128 stands for zero in the data rows.
Here are some points, one per row:
[ 98 135 111 110 162 146 164 191 119 153 111 138 142 122  93 111 167 101
 166 158 151 149 127 171 151 175 103  98 131 112 125 106 165  94 138]
[ 96 120 151 150 131 127 100 115 118 109 124 160 110 147 170 112 101 135
 113 105 118 113 153 137 106 137 123  98 102 114 128  97 125 135 188]
[140 154 127 126  95 135 151 110 110 137 130 142 108  88 124 137 188 165
 134 181 107  99 110 121 157 107 149 117 118  95 103 156 166 136 147]
[134 105 113 134 107 159  75 137 139 118 144 130  99 107 130 146 161 135
 170 120 100 132  98  99  89 110  98 183 160 129 123  99 108 157 148]
[134 107 105 114 100 117 121 129 162 113 138  91 125 132 113 100 127 174
 148 173  95 102 107 163 113 129 166 111 163 158 110 123 120 139 156]
[ 95 160 166 139  98 126 100 138 124 107 125 130 155 135 163  93 139 103
 136 175 190 163 120 140 117 134 123 143 109 137 144 101 141 156 144]
[149 100 104 113 154 181 180 132 157 153  85 103 112 108 153 105 124 126
 137 111 163  87 150 102 105 137  90 111 128 142 111 115 163 121 145]
[111 103  98 148 128  93 128 174 149 154 123 139 125 139 166 103 166 153
 168  98 142  89 116 110 150 102 132 113 124 151 147 101  77 109 102]
[115 180  98 176 151 169 161 121 121 138  93 130 148 104 158 157 101 107
 168 113 122 111 110 116 149  91 126 117 140 118 112 120 136 179 140]
[106 124 135 161 114 139 129 117 157 125 151 149 120  95 163 120  99 136
 150 108 162 107 166 159 106  91 112 156 168  96 136 181 112  98  93]
[111 108 121 163 136 122 144 142 146 148  96 129 148 150  97 115 115 128
 110 159 117 150 115  97 154 130 117 147 104 171 115 179  99 113 143]
[163 153 157 145 139 102 122 124 161 126 158 161 108 157 164 112 118 103
 106 147 140  86 153 124 175 103 108 107 149 197 127 102 136 156 131]
[138 108 105 157 179 119  97 140  88 129 153 140 103 169 108 108 150 152
  94 153 164 146 123 122 108 152 105 112 180  99 106 107 155 163 106]
[107 110 123 154 101 160 109 110 100 123 142 169 145 132 144 108 156 125
 145 129  96 147 157 146  96 100 108 134 126 156  95 127  93 113 121]
[168 125 162 123 121 159 135 107 105 129 122 124 118 110 123 175 186 106
 126 119 123 136 162 174 111 135 160 131 118 166 150 111 144 142  93]
[106 138 135 141 170 107 121 117 153 107 138 156 164 103 107 127 147 143
  96 164 104  80 111 154  88 102  97 119 117 106 187 157 128 131 150]
[ 98 115 123 106 120 118 152 115 111 147 113 116 138  89 107  89 129 151
 145 112 128 154 104 127 163 115  94 167 140 126 146 142 156 137 160]
[104 134 139 146 131 165 149 108  96 153 156 151 178 112 115 112 107 103
 154 135 119 117 113 136 149 121 110 100 119 104 103 109 119 126 145]
[137 116 102 119 135 193  90 135 156  88 153 166 164 132 134 119 130 136
 111 118 114 157  94 104 160 113 130 133 158 130 108 140 145 115 104]
[100 174  88  84  96  93 139 116 131  90  93  92 178 156 147 132 138 143
 109 137 126 137 140 104 101 153 105 142 142 143 121 154 105  85  89]
[123 115 123 152 108 151 162 140 115  93 122 124 121 114  96 175 106 110
 131 104 132 105 109 101 141 107 136  97 116 178 148  99 156  83 109]
[111  92 103 101 117 134 150 131  95 117 145  99 146 118 156 136 120 136
  86 149 101 145 139 178 110 150 122 152 148 153  81 125  99 107 156]
[137 142 129 106 151 147 103 118 109 151 136 108 153 140  93  79 128  91
 144  86  99 103 179 125 104 128 148 122 107 141  93 151 151 163 161]
[114 137 168 180  90 166 119 121 146  98 146  88 142 103 137 116 148 138
 121 143 132 117 152 138 123 186 145 116 112 147 181 130 119 149 136]
[104 100 121 105  91 129 102 155 116 126 151 108 106 172 128 140 128 166
 144 113 159 108 174 145 169  86 159 132 134 103 118 119 140 121  96]
[150  96 127 111 167 151 154 161 116  95 100 107 154 160 136 121 106  97
 180 162 116 141 110 119 134 123 179 163 171 107 187 118 107 161 131]
[117 148 105 100  99 152 114 109 178 155 169 162 130 116 106 123  98 134
 161  94 164 136 103 145  98 150 155 109 115 106 160 127 116 143 142]
[163 125 148 110 136 107 125  91 125 157 120  91 146 100 124  96 131 124
 152 111 139 111  97 122 152 133 182 109 133 118 109 110 125 103 135]
[112 129 123 128 133 113 175 129 129 128 107 120  84 136  95 153 108 140
 129 132 114 150 118  95 107 123  88 125  94 132 136 111  91 163 143]
[110 148 163  95 103 134 139 156  95  84 102 131 115 145 154 116 114 158
 178  97  90 152  95 144 146 148 115 158 157 145 121 138 125 140 102]
[107 151 149  94 161 104 132 109 152 120 150 111  99 103 124 142 159 102
 119 108 161 135 146 125 100 145 159 173 127 165  95 121 115 137 179]
[ 97  99 102  82 120 122 119  96  96 159 151 136 102 152 139 158 165 103
 108 149 134 114 143 145 110 106 138 103 114 108 173 119 141 125 101]
[ 98 135 164 151 138 117 103 101 124 130 108 135  90 128 130 145 103 104
  93 193  94  91 103 120 139 108  98 115 136 106 138 121 159 100 132]
[152  77 146 104 106 139 156 118 106 148 125 134 121 117 151  96  97 123
 153 121 153 105 102 143 134 151 110  94 104 151 143 175 152 122  96]
[ 98 111 117 128 142 123 101 113 151 141 131 134  99 111 134 160 121 143
 142 165 145 117 138 125 169 158 147 136  95 117 100 118  89 159  92]
[149 109 158 153 105 136 142 152 159 118 140 104 162 129  91 113 124 115
  99 146 109 135 122 116 110 118 161 157 113 137  97 121 116 127 119]
[155 167 133 104 169 131 126  98 162 133 148 148 126 152 141 162 163 164
 135 114 148 114 138 163 171 150 133 159 128 156 134 158 124 115 117]
[157 166 131 145 106 109 151 168 140 165 136 175 149 145 120 161 126 131
 131 139 109 177 125 106  95 124 112 156 110 113  99 104 176 111 147]
[164 159 185 154 119 105 134 155 115 160 108 138  90 133 105 111 123 105
 109 139 109 157 117 120 116  99 102 115 146 101 137 106 101 115 113]
[121 119  96 154 143 105 124 103 177 162  91 121 152 138 111 156 102 129
 125 135 121 121 140 113  96 155 130 139 165  96 122 102  99  91 103]
[109 108 103 137 112 105 102 141 167 110  96 146 137  83 141 110 118 103
 100  95  97 166 129 154 140 103 106 105 156 138 138 109 139 161  92]
[140 122 160 155 128 147 112 135 154 134 119  95 117 144 100 143 134 124
 127  96 117 172 105 113 139 108  98 104 105 106 171 149 115  97 156]
[106  86 161 146 172  96 102 114 119 154 165 132 176 115 102 152 101 163
 141 123 131 113 130 115 110 135 111 183 112 173 125  98 170 114  88]
[132 117 107  95 111 115 104 175 120 180 114 137 131 127 159 119 132 107
  88 123  99 155 128 128 155 170 111 155 141 135 148 142 104 174  97]
[107 146 103 143 158 115 121 112  98 108 116 147 106 102  88 107 151 187
 149 119 161 173 163 108 109 110 126 101 127 137 123 128 152 127 109]
[103 123 106 106 151 129 137 169 151 119  97 101 127 123 164 104 131 156
 107 117 109 157  94 187 160  94 135 122 110 151 146 129 115  97 152]
[152 112 109 167  99  90 146  98 127  96 120 132  99 117 148  98 133 102
 142 120 134 113 163 119 145 186 137 163 134 103 138 105 145  91 156]
[ 90 176 110 101 120 146 155  92 103 147 147 110 127 121  92 112 103 109
 154 138  90 127 129 150 178 156 112 142 168 129 113 112 110 122 141]
[172 132 105 114 109 180 155 131  97 114 178 105 126 152 146 128 111 169
  92 123 117 134 130 148  95 139  79 142 121 140 131 106  90 110 138]
[147 115 158  83 150 119 134 145 162 101 101 123 148 170 106 135 110 122
 136 129 109 162 142 109 158 103 111 107 137 103  94  98  98  97 156]
[140 163  87 135 131 152 114  82 110 115 117 131 117 102 128 102 126  87
 142 165 170 176 153 138 112  93 150 109 118 166 125 112 122 131  95]
[173 163 119 141 108 113 111 126 101 103  82 124 155 149 109 178 107 128
  92 116 181  91 114 183 127  99 117 148 110 123 139 122 141 137 139]
[112 143 131  94 139 104 155 139  99 138 159 133 174 104 135 155 139 100
 101 114 124  97 138  83 105 133 149  92 147 109 133 130 134 161 158]
[155 123 104 127 128 117 135 142 145 100 120 132 110 148 119 101 115  95
 129 165 127 153 102  99 169  96 133 181  73 106 137 130 107 100 115]
[160 166 118  93 142  99  78 163 139 145 131 117 132  91 130 137  90 141
 138 154 127 107 127 112 102 161 143  89  94 119 103 128 147 139 117]
[160 122 107 144 106  90 102 136 101 122 115 134 102 145 105 144 131 102
 123  98 125 156  95  99 150 130 110 108 180 183 171 178 133 110 145]
[127 177 104  99 100 156 105 143 119 179 147 105 118 139  99  98 115 132
 149 100 127  87 136 138 101 141 132 170 100 121 168 134 152 118 116]
[ 92 118 156 132 107 126 117 117 108 194 103 110 114 153 150 153 118 135
  94 120 179 145  88 112 103 100 172 145 166 147 104 146 122 102 144]
[119 139 120 175 158 112  88 117  85 124 133 122 117  93 104 147 120 157
 119  95 120 109 149 102 175 147 123 110 101  99 120 105 110 128 119]
[126  95 127 126  96 123 134  87 162  99 115 146 135 167 114 145 117 117
  88 108 132 119 110 116 134 115 143 126 125 111 127 122 179 158 119]
[163 100 124 152 122 121 137 100 114 140 104 142 163 145 165 152 196 107
 139  92 119 115  98 134 141 155  96 104  95  91 113 116 140 143 151]
[114 143 148 156 125 101 171 122 111 108 111 162  98 157  86 113 110 137
  95 116 108  97 100 160  98 145 179 133 116 113 111 128 101 151 106]
[ 96 158 162 155 156 129 111 107 146 134 139 107 114 191 182 142 151 165
 158 126 111 137 166 119 116 134 152 119 107 122 148 171 174 118 104]
[ 96 150 152 122 169 117 132 163 153  83 151 135 105  92 131 101 153 110
  88  90 143 106 121 112 134 136 155 131 116 105 105 121 153 136  86]
[175 125 154  92 135 160 114 116 130 147 103 173 112 108 160 129 112 121
 138 113 139 109 103 104 111 164 140 106 113 107  96 172 128 101 106]
[163 117  97 176 111  94 155 157 117 108 175 103 136 153 124 144 112 107
 130 139 111 159 119 154 100 120 120 135 109 109 108 191 143 153 143]
[114  93 132 104 168 130 104 120  92 103 144 139  93 115 148 168 116  97
 138 112 139 120 148 148 138 149 149 113 112 133 140 160 143  99 181]
[155  99 133  89 119 143 152 149 115 113  95 176 155 108 125 122 112 177
 108 153 114 155 192  98 152 117 155 137 142 109 176 119 107 137 165]
[169 124 121 131 142 128 172 129 132 157 182  90 111 126 175 127 121 146
  93 155 107 166 138 105 118 112 159 106 152 115 151 101 110 143 107]
[148 112 179  95 149  95 118  97 154 110 146  87 150 112 121 135 123 133
 161 117 154 116 129 139 127 121 102 100 111 126 122 154  89 149  85]
[129 127 141 139  92 132 117 165 146 116 132 103 108 142  84 147 160 114
 102 138 156  99 169 106 112 132 107 129 173 133  94 174 122 141 154]
These points spread out most along one direction. Take the direction at right angles to it along which they spread out most. Go by this last direction. Where along it does each point below lie, from 0 to 99? The average is 50, and the first point in the table lies past the average. One standard deviation of the points above along it is 16.
[168 125 162 123 121 159 135 107 105 129 122 124 118 110 123 175 186 106
 126 119 123 136 162 174 111 135 160 131 118 166 150 111 144 142  93] 57
[155 167 133 104 169 131 126  98 162 133 148 148 126 152 141 162 163 164
 135 114 148 114 138 163 171 150 133 159 128 156 134 158 124 115 117] 68
[119 139 120 175 158 112  88 117  85 124 133 122 117  93 104 147 120 157
 119  95 120 109 149 102 175 147 123 110 101  99 120 105 110 128 119] 29
[109 108 103 137 112 105 102 141 167 110  96 146 137  83 141 110 118 103
 100  95  97 166 129 154 140 103 106 105 156 138 138 109 139 161  92] 45
[121 119  96 154 143 105 124 103 177 162  91 121 152 138 111 156 102 129
 125 135 121 121 140 113  96 155 130 139 165  96 122 102  99  91 103] 38
[132 117 107  95 111 115 104 175 120 180 114 137 131 127 159 119 132 107
  88 123  99 155 128 128 155 170 111 155 141 135 148 142 104 174  97] 65
[137 142 129 106 151 147 103 118 109 151 136 108 153 140  93  79 128  91
 144  86  99 103 179 125 104 128 148 122 107 141  93 151 151 163 161] 62
[175 125 154  92 135 160 114 116 130 147 103 173 112 108 160 129 112 121
 138 113 139 109 103 104 111 164 140 106 113 107  96 172 128 101 106] 54
[ 92 118 156 132 107 126 117 117 108 194 103 110 114 153 150 153 118 135
  94 120 179 145  88 112 103 100 172 145 166 147 104 146 122 102 144] 46
[111 108 121 163 136 122 144 142 146 148  96 129 148 150  97 115 115 128
 110 159 117 150 115  97 154 130 117 147 104 171 115 179  99 113 143] 39
[155  99 133  89 119 143 152 149 115 113  95 176 155 108 125 122 112 177
 108 153 114 155 192  98 152 117 155 137 142 109 176 119 107 137 165] 59
[111  92 103 101 117 134 150 131  95 117 145  99 146 118 156 136 120 136
  86 149 101 145 139 178 110 150 122 152 148 153  81 125  99 107 156] 79
[155 123 104 127 128 117 135 142 145 100 120 132 110 148 119 101 115  95
 129 165 127 153 102  99 169  96 133 181  73 106 137 130 107 100 115] 40
